Small tables with named rows and columns. After each table, cells are looked up by row and column.

Table sanirin
      sodofo  kinoz  muze
kur     -231   -123  -741
vepa    -692    157   224
lede     869   -111  -398

What is the sodofo of vepa in sanirin?
-692
What is the sodofo of lede in sanirin?
869
What is the muze of lede in sanirin?
-398
What is the muze of kur in sanirin?
-741
What is the muze of vepa in sanirin?
224
What is the kinoz of vepa in sanirin?
157
What is the kinoz of lede in sanirin?
-111
What is the sodofo of kur in sanirin?
-231
What is the kinoz of kur in sanirin?
-123

labo =
	retevuv	tez	ture	zep	navemob	popo	lar	kod
busa	36.86	-3.62	81.97	-26.76	22.24	2.26	56.59	77.67
rikasiz	18.86	5.29	98.78	-23.59	23.93	9.16	5.66	22.51
das	17.52	29.83	-41.23	47.90	20.76	27.28	4.54	59.24
piz	6.70	42.86	-52.88	63.67	21.93	37.63	-26.20	17.43

busa, popo => 2.26
piz, ture => -52.88
das, lar => 4.54
das, ture => -41.23
rikasiz, retevuv => 18.86
piz, retevuv => 6.70
das, retevuv => 17.52
busa, lar => 56.59
rikasiz, lar => 5.66
rikasiz, zep => -23.59
piz, navemob => 21.93
das, tez => 29.83
rikasiz, ture => 98.78
rikasiz, popo => 9.16
busa, kod => 77.67
das, popo => 27.28
busa, zep => -26.76

kod =
	fik	rizizok	bigun	fevesal	legilil	sofufeg
vunu	63573	62532	57128	62022	63536	62821
giv	66484	65017	45965	70099	64128	64842
ger	73227	72136	17958	90358	65362	70486
leka	71627	64332	47080	71197	65649	64405

fik of leka is 71627
bigun of vunu is 57128
fevesal of leka is 71197
rizizok of ger is 72136
fevesal of ger is 90358
rizizok of leka is 64332
bigun of giv is 45965
legilil of vunu is 63536
legilil of giv is 64128
legilil of ger is 65362
rizizok of giv is 65017
fik of giv is 66484
sofufeg of giv is 64842
bigun of ger is 17958
sofufeg of ger is 70486
Which row has the largest rizizok? ger

mog =
	let	zifos	kagizib	zogube	lof	toguvuv	zin	puda	runub
zus	200	216	19	138	106	206	81	131	34
paza	208	196	101	135	92	215	114	115	69
bagizom	186	176	49	166	97	214	122	135	24
vobabep	184	218	53	147	84	210	108	136	30
kaz	187	198	45	104	106	219	103	133	37

puda of paza = 115
let of vobabep = 184
kagizib of bagizom = 49
runub of vobabep = 30
kagizib of paza = 101
toguvuv of bagizom = 214
toguvuv of kaz = 219

fekul:
|  | sidake | zad | lev | kinuv | kub | das | buza | gevik | dezez |
|---|---|---|---|---|---|---|---|---|---|
| tof | 41227 | 48009 | 43510 | 38929 | 75192 | 86569 | 38758 | 39944 | 23105 |
| deduso | 19015 | 63877 | 54664 | 86306 | 19291 | 51165 | 53010 | 73554 | 69747 |
| naf | 43988 | 43294 | 42577 | 37551 | 55048 | 55115 | 41514 | 40143 | 35184 |
| velur | 23390 | 58948 | 50903 | 70592 | 42309 | 71309 | 47640 | 63067 | 50389 |
| fonub | 43809 | 40929 | 42307 | 43178 | 40504 | 36781 | 43404 | 42708 | 44814 |
| beg | 44957 | 42105 | 43069 | 43890 | 34359 | 28762 | 45704 | 44122 | 49262 |
| fezirat | 38740 | 48479 | 45750 | 49284 | 45124 | 53721 | 44756 | 48576 | 43667 |

kub of tof: 75192
zad of tof: 48009
gevik of fonub: 42708
dezez of naf: 35184
dezez of fezirat: 43667
gevik of tof: 39944
das of fonub: 36781
buza of tof: 38758
lev of deduso: 54664
kub of naf: 55048
das of tof: 86569
zad of beg: 42105
gevik of beg: 44122
lev of fonub: 42307
sidake of tof: 41227
sidake of naf: 43988
sidake of velur: 23390
Which row has the largest kinuv? deduso

